First come named turns, each shown by rows before and after it. For each pair of rows after them, which turns, in which order, take the first row to the second? The first pair is done for you.
povu:
[-14.4  -1.4 -21.9  -9.4   4.2  -4.4  -1.2  24.5  16.2   3.9  13.8  26.4
 -16.8  -5.8 -22.9   3.2  -5.5  23.3 -16.5  36.4  18.5  19.5  12.6  23.6
  16.1   4.8  -1.2 -20.4 -19.6] => [ -9.9   1.5 -23.3  -6.6   2.5  -9.5  -4.4  28.5  18.6   3.8  17.0  26.2
 -14.4  -6.9 -19.6  -0.3  -5.4  17.8 -20.0  38.5  16.0  20.9  15.3  18.7
  12.3   8.3   0.0 -15.1 -25.0]
[-11.3  -9.5 -11.5  -3.9  -5.4  22.8  -2.8   1.5  -2.9  -6.8  -4.9   1.0
 -10.0   5.4 -11.0   0.6  -0.7  22.3   9.8   5.6  23.1   1.8  -4.0  16.7
  14.6  -9.9   6.7 -18.5  -1.1] => [ -0.1  -2.5 -18.1   6.4 -10.8  22.4  -9.7   9.1   3.0 -11.4   2.9   3.2
  -9.4   9.7  -4.8  -9.1   4.5  14.5   3.2   7.8  26.4   8.5   3.3  11.6
  11.0  -6.0  12.8  -9.4 -14.4]
[  3.9  -9.0  -2.0  -3.5  14.5 -25.0  11.1   1.4  -2.3 -20.1  11.7  -9.8
   6.1 -15.7  11.6  -8.8  -7.9   1.2  -5.4 -15.6  -8.0 -11.1 -12.1   8.1
  -7.6  17.4  -8.6   3.5  -2.3] => [ -3.8 -12.5  -0.1  -7.3  17.0 -19.6  14.4  -3.4  -6.1 -19.4   6.8  -9.6
   3.0 -14.1   7.8  -4.1  -8.4   8.4  -0.9 -17.2  -5.1 -14.0 -16.4  12.8
  -2.6  14.1 -11.1  -2.5   4.2]
Dokol:
[ -3.2 -25.2 -32.0  12.1  -2.7  -1.2  -5.5  12.8   5.6 -12.0   9.4  -9.6
 -12.6 -19.0  -9.9 -16.7   3.8  -1.0 -17.9   0.0   1.4   6.0  -2.1  -3.6
  -4.2  -3.1 -18.8 -14.4 -21.0] => [ -7.3 -27.7 -27.9   4.9  -0.1  -7.4  -1.3  13.0   4.1  -9.0   7.0 -11.5
  -9.5 -27.1 -12.1 -12.2  -0.6  -1.0 -15.6   0.7  -8.2  -0.4  -6.9  -4.5
  -7.2  -0.7 -23.0 -16.6 -15.4]
[-14.6   5.9   5.8   4.1   7.1   6.0  17.3  -1.8  -6.6  20.6   4.5  12.1
   5.1   1.1  10.7  -3.9   6.3 -17.5 -11.8   4.6 -22.9   2.6 -12.3 -16.8
 -17.7   9.2   4.4  -2.6  -3.0] => [-14.8   6.9   7.9   4.8   7.8   7.5  18.1  -5.4  -8.1  21.3   3.0  12.1
   4.5   4.6  11.1  -2.2   6.8 -16.5 -10.7   1.5 -21.4   3.3 -12.2 -17.2
 -15.7   9.0   2.7  -2.9   0.0]
[  3.6   8.2  16.8   4.3   2.0 -17.0  -6.8 -17.9   5.6   3.3  -8.1   8.4
   0.7   1.5  15.3  -3.3  -6.4  -2.3  -0.8 -13.3  -8.9  -3.2   5.5 -10.0
  -5.3  -4.0  -3.8   7.1   5.7] => [  6.2   9.3  15.1   7.9   0.4 -13.3  -9.6 -18.9   6.5   1.8  -6.6   8.4
  -1.3   7.2  16.2  -5.7  -2.7  -2.8  -2.3 -13.1  -4.4   0.2   8.4  -9.5
  -3.8  -4.3  -1.7   8.3   2.6]
[  1.1 -10.4  -6.6  -5.7  -2.2   8.6  10.6  11.8   9.5 -22.3  10.2   4.4
   8.2 -10.5  -4.7  -3.3   0.9   4.8  -7.5  12.1  -8.4   2.5  14.4  10.5
   3.9   3.6  12.6 -20.0  -5.9] => [ -2.6 -12.7  -2.6 -10.4   0.1   4.4  13.1   9.7   7.6 -19.1   8.2   3.4
  10.0 -14.6  -5.1   1.0  -3.4   4.3  -6.1  11.9 -14.2  -0.9  11.1   9.8
   3.3   4.2   9.3 -20.8  -1.3]
Lidol:
[  1.7  27.1  16.3  19.7   6.6 -18.6  -0.3 -33.4  -1.4   7.9  -7.2  11.6
 -28.0  33.7   7.3  -7.1   6.4   3.6  13.1 -19.6 -23.7   4.2  23.1 -23.6
  -6.6 -16.5  -8.9   2.6  10.8] => [-19.8  -4.1   0.1 -19.9  -4.5 -39.8   7.4  17.5   4.4   5.1  -5.0   6.7
 -12.0 -29.8  -8.9  -2.2  -8.5   4.7  11.0  21.6 -38.5 -20.6   9.6 -16.5
 -30.8   1.6  -0.5  -8.3  -5.0]
[ 22.8  10.2  -5.6   7.8  -9.3 -17.3 -16.1  13.9   9.2   3.0  16.2   7.7
   9.7  -0.8   9.5 -19.0   7.9 -20.7 -10.7   6.9 -24.0  13.0  11.2 -17.9
 -14.9  14.1   9.7  22.2 -27.0] => [  7.9  13.2  24.4  -0.6  12.8 -19.4   1.0 -29.6  -6.8  20.6  -4.3   3.6
   6.7  13.7   6.2   3.9  -3.1  -8.5   9.9 -21.8 -39.3   4.8  -3.0 -15.1
   2.1   2.0 -16.1   9.7  17.1]
[ 19.9  16.0  11.9  10.6   4.7   8.4  10.5 -19.0 -17.1   4.6  -9.2  -7.6
  -1.6  15.3   9.1   1.5   4.4  -3.4  -7.8 -19.4   0.1  10.2  -3.2   3.0
   9.2  -2.4  -0.8   0.9  22.4] => [  5.9  -5.9  -1.7 -17.1  -4.5  -6.8  15.2  20.2 -11.4   0.9  -6.1  -9.9
   9.9 -31.5  -1.7   3.5  -5.6  -3.5 -11.0  13.0  -9.7  -6.6 -13.2   7.7
  -9.0  10.7   6.4  -5.1   7.6]
[-11.6   6.8   6.0  -3.9   2.2   1.0  12.3 -34.1 -22.5   0.0 -18.0  -2.8
   4.9  12.1   4.9   1.5  23.8   4.9  -5.8 -20.6 -11.7   5.4  -7.7   3.2
   2.7 -32.5  -4.4  11.0  19.2] => [-15.5 -11.7 -16.5 -21.7 -13.7 -10.3   8.3  15.2 -11.0 -10.8  -6.4  -3.9
  15.4 -30.1  -1.0  -6.6  19.1   0.1 -17.3  15.4 -12.1  -4.2  -8.3   5.7
 -19.1 -17.0  13.0  10.4 -10.2]
Gifuf:
[ 11.0   9.2  17.2   2.6   8.2 -13.0   2.5 -18.3  -6.5   6.5  -0.4  -4.2
   3.4   0.2   2.3  14.0  -2.9  -9.5   7.7  -8.1 -21.3   8.4  -1.0  -4.2
   4.0  -2.4  -6.8   4.9  13.0] => [  0.8   0.2  16.1  -7.4   8.4  -9.9   7.9 -15.2  -8.6   7.4  -5.5  -4.6
   2.0  -7.7  -4.7  19.1  -5.8  -0.8  12.3  -3.6 -19.1   2.9  -6.7   3.8
   5.9  -4.7  -7.7  -4.3  17.6]
[-4.8 -5.5 -7.0 -4.7 -5.2  1.8 -4.5 11.2 -0.2 -5.9 -2.8 -2.1 -2.9 -0.2
 -4.7  1.2  8.0 12.2 -2.3 10.6  4.6 -2.4  4.7  7.3  1.0  4.2  2.7 -4.3
 -4.0] => [-0.1 -1.3 -8.6  1.7 -6.4  2.1 -6.8  9.8  1.2 -7.7 -0.4 -1.5 -2.8  4.5
 -1.4 -2.0 10.4  9.1 -5.1  8.9  4.9  1.6  8.6  3.9  0.1  4.2  4.0 -0.4
 -7.7]
[-4.7 -3.6  2.5 -8.8  4.9  0.1  3.4  0.4 -0.3  5.0  1.6 -1.2  4.5 -3.5
 -3.2  6.0 -8.3  3.0  3.0 -1.7 -1.3 -3.6 -8.5  3.5  1.1  2.7  4.6 -4.3
  7.8] => [-4.8 -5.2 -1.4 -6.9  3.1  6.7  2.4  2.4  0.8  2.5  1.8  0.4  1.8  0.1
 -4.2  4.1 -5.2  7.7  2.2 -2.7  6.3 -2.3 -7.8  7.5  3.5  0.7  7.7 -6.4
  5.5]
[-16.7 -11.5  16.9  -6.5   6.7  14.2  11.9 -25.2  -6.4   9.9  -7.6   3.7
 -10.7  20.0 -11.2  14.1   0.7  21.9   6.1 -14.8   9.2  -2.6 -11.4  11.7
  13.4 -16.9 -11.0 -13.5  14.2] => [ -9.0  -5.4  13.0   4.5   4.1  20.3   5.9 -25.2  -3.7   6.0  -3.1   5.6
 -14.8  31.9  -7.0   7.1   7.6  19.8   1.6 -17.2  17.9   4.7  -5.2  11.3
  15.7 -18.8  -5.8  -8.8   8.1]
Now pairs of rows:
Each pair is two turns apart.
[ 10.8   4.0   3.9  16.8 -20.9  12.2  11.8  10.7  11.7   4.0 -15.6  10.4
 -12.8  26.6   7.6   0.8  10.2   7.6   2.4  -0.6   1.5   2.7   0.7   6.8
  11.9  -3.9   2.6  -9.8  -3.2] => [ 18.3  13.0  13.9  17.0 -15.5  -6.3  11.6   6.7  12.5  10.7 -14.0   6.6
  -4.8  21.4  13.8   2.7   4.1  -6.5   2.7  -4.6 -19.8   2.3   2.2  -8.4
   5.2   3.9  -3.7   0.5   0.8] => Gifuf, Gifuf
[ -8.2  -2.3   6.6  -7.7   5.6  19.0   3.1 -28.9 -10.8  -1.4 -26.5 -15.2
 -20.6  13.6 -24.8  15.4  -1.9  35.0   7.8 -16.2  14.0   7.6  -8.1  21.7
   8.1 -23.7  -8.4 -15.1  19.3] => [  9.5   2.6 -17.0  11.2 -11.5  28.9 -14.2  -5.3   1.7 -16.1  -9.7  -9.9
 -24.3  21.0 -18.5  -6.0  13.0  26.4  -9.3  -2.8  35.8  22.1   7.2  19.3
   1.4 -19.3  12.3  -2.9 -15.3] => povu, Dokol
[-13.7  -4.3 -10.3  -1.5 -11.0   2.4 -16.7  -7.3   0.5  -4.9   1.4   0.6
  -8.3   4.3  -9.0 -10.2  -1.0   5.6  11.7  -6.7  -9.4   5.8   5.5   6.2
   7.8   1.0   4.1  -8.8  -4.4] => [-16.5  -5.4  -6.6  -5.6  -8.5  -2.8 -13.7  -9.3  -1.3  -1.7   0.0  -0.3
  -4.8  -0.9 -10.5  -5.9  -4.8   5.1  14.7  -7.4 -16.1   2.5   2.5   5.4
   7.1   2.0   0.6  -9.7  -1.0] => Gifuf, Lidol
[ -1.7 -10.6   1.6  -7.5   6.5   3.6  -2.5   3.6  -2.2   2.0   1.4  -7.9
   6.2  -4.1   1.1  -2.7  -9.8  -7.1   5.0   8.7   2.8   2.4  -7.4   7.7
  -6.1   8.6   5.8  -9.8   3.7] => [ -2.8 -10.2   2.9  -6.2   7.4   7.0  -1.6   0.1  -3.1   2.5  -0.3  -7.7
   4.3  -0.4   0.1  -1.6  -9.5  -4.3   6.7   6.2   5.5   2.2  -7.5   9.6
  -3.5   5.9   5.1 -12.5   6.2] => povu, Dokol
[-23.8   1.3 -10.2  -1.4   6.9  11.5 -24.1  26.4  13.7  -2.5  12.0  -1.0
  -3.2 -22.9   4.4 -31.9   3.4 -22.2   5.9   4.9  18.7   7.8  12.3   7.9
  -6.7  17.1  16.2  -2.2 -30.7] => [-17.1  21.3  13.8  16.8  23.7  17.7 -21.0 -20.5   2.5   9.5   2.4  -0.2
 -11.0  15.8  12.4 -23.3   5.5 -20.7  16.1 -31.6  14.1  16.9  14.8   1.1
  12.8   3.9  -0.8   0.5  -1.7] => Dokol, Lidol
[-15.4   3.3   9.1 -25.4  10.2   2.3  14.9 -28.3 -14.7  15.9 -13.5  -2.1
 -15.4  -2.3  -3.1   9.2  -5.7  17.6   6.7  -9.3  -6.2  -0.5   2.2  13.9
   6.7   0.0 -13.6  -5.2   8.9] => [ -3.0  -1.4 -15.4 -23.4  -8.4  -5.3   1.6  15.5   0.6   3.0   5.2  -0.8
  -8.9 -25.4   0.0  -9.7  -0.5   3.0 -11.4  19.6  -0.8   2.6  12.1   8.8
 -13.5  14.6   7.6   5.9 -29.7] => Lidol, povu
[  0.8  20.7  22.0  -5.7  26.0 -11.7  24.1   9.2   2.0  -1.3   4.4  12.4
   6.9 -13.4  -3.5  -3.2 -24.0   2.7  16.0   1.5 -15.6  -8.9   6.1  -2.8
  11.5 -13.1  -9.4  -8.2   0.7] => [ 10.2  21.9   1.9   8.1  11.3   4.4  12.6  25.9  10.4 -14.7  14.7  17.5
  -0.3  -4.8  -1.2 -19.8  -9.4   3.3   4.1  13.0   9.4   1.9  16.3   2.9
  12.0 -15.2   8.3  -4.1 -24.6] => Gifuf, Lidol
[ -6.1  -4.3   8.5   7.3 -10.6  13.4  12.0 -13.6   2.4  16.6  -2.3   3.6
  11.3  -2.9  -8.8  28.7  -0.7  -1.5  19.2   1.0  11.9 -16.8 -13.1  13.4
  17.3   4.7  20.2 -17.4   4.3] => [  0.0  -6.3  -3.0   8.2 -20.5   9.5   5.1   7.7   9.8   9.2   6.1   4.1
  15.2 -14.5  -7.1  19.8   2.2  -7.8  10.9  14.9  14.3 -15.4  -8.5  11.3
   7.1  12.2  30.6 -11.9 -15.0] => Lidol, Dokol
[ -4.4 -10.4  -3.8  -4.4  -7.8  11.0  -6.7   4.9  23.8   8.2   3.7  -7.6
 -11.0 -15.6  10.0  -9.5   7.7  10.1  -6.2   3.2  12.0  -7.2  -8.9  12.6
   1.4   6.2  -8.4   4.7  -7.6] => [ -4.0  -3.0   7.5  -0.7   1.6  11.3  -3.5 -15.2  18.7  14.0  -1.9  -8.2
 -13.3  -3.3  11.5  -3.8   6.5  12.2   0.3 -10.5   7.3  -5.6 -10.1  10.6
   9.2   0.5 -17.3   4.5   7.5] => Gifuf, Lidol
[  7.2   5.3   9.7   3.5   3.1 -21.8   3.4  -2.6  -2.5   7.2   7.9  -3.4
   3.0  -6.1   7.8   2.1  -3.4 -20.2  -6.6  -7.1 -18.9   1.5  -1.0 -17.2
 -13.1  12.7  -5.0  14.2   0.4] => [ -0.6   3.9  16.9   1.3   9.0 -14.3   9.1 -18.3  -9.2  11.3  -1.2  -3.7
  -2.1   4.2   4.5   9.9  -4.2 -10.7   1.0 -17.1 -16.0   0.2  -6.7 -10.9
  -2.6   4.5 -12.8   6.6  16.0] => povu, Dokol
[-14.3 -12.6  -1.4   4.8  -5.4  14.2  11.4 -13.7  -4.7  -1.3   4.1  12.7
 -19.8   9.9  -7.2  -1.4   7.0  16.7  -0.6 -17.1  30.3   8.7  -1.3  26.3
  28.0 -15.4   0.4 -27.3 -15.1] => [ -6.9 -11.9 -10.3   9.8 -12.3  12.9   4.8   0.8   1.4  -6.9  12.2  13.7
 -17.9   5.5  -4.1 -10.0  10.3  10.9  -8.2  -7.8  34.5  12.5   3.8  23.5
  21.0  -9.9   9.1 -21.6 -31.1] => Lidol, Gifuf
[-16.0  -4.5  13.6  -7.8  10.0   4.2   8.3 -11.2  -8.6   0.7 -12.3  -1.6
  -0.9   5.0  -7.1   8.1   2.1   8.9  10.7  -4.7  -0.2  -4.3  -6.9   3.9
   6.8  -2.5  -6.0 -10.0  14.5] => [-13.1 -12.5  -5.2  -7.4  -3.6   8.8   0.0  17.1  -1.0 -10.8  -2.3   0.4
  -0.5  -6.9  -8.8  -3.3   7.6   7.5   0.5  15.3  13.1  -2.4  -2.1   7.7
  -1.5   2.2  10.3  -7.6 -10.3] => Gifuf, Lidol
[  0.2   7.0   5.0   2.3   5.9 -15.1 -10.5  -1.4   3.8   6.6   6.1  -6.8
  -5.0 -11.6   7.8  11.8  -3.4 -12.7   5.8  10.7 -20.9   0.6  -0.4 -11.1
  -8.7  -2.6   2.8  -4.3  -9.9] => [  1.1   9.5   8.6   4.8   9.0 -13.4 -10.0  -9.6   2.6   8.5   3.9  -6.1
  -6.5  -5.0   8.2  13.1  -3.4 -11.1   7.8   4.6 -20.8   3.0  -0.4 -11.7
  -5.6  -4.9  -0.2  -4.2  -4.5] => Lidol, povu
[ -9.9   0.2   8.2 -19.1  17.4 -22.2  11.1   0.6  -0.4   3.0   1.0   6.3
  -6.0 -16.1   0.1   3.7   9.1   1.4  -1.3   4.7 -13.1  -2.1 -14.8   4.4
   0.0   1.0  -0.4 -16.9  19.4] => [-13.1  -2.7   2.8 -16.0  15.0  -6.7   9.7  -2.3  -1.9  -0.8  -2.2   8.8
 -14.6  -4.6  -2.3   2.1  15.1  11.5  -1.4   2.8   3.2   0.5 -14.7  13.6
   7.6  -6.9   2.7 -24.3  19.2] => Gifuf, Dokol
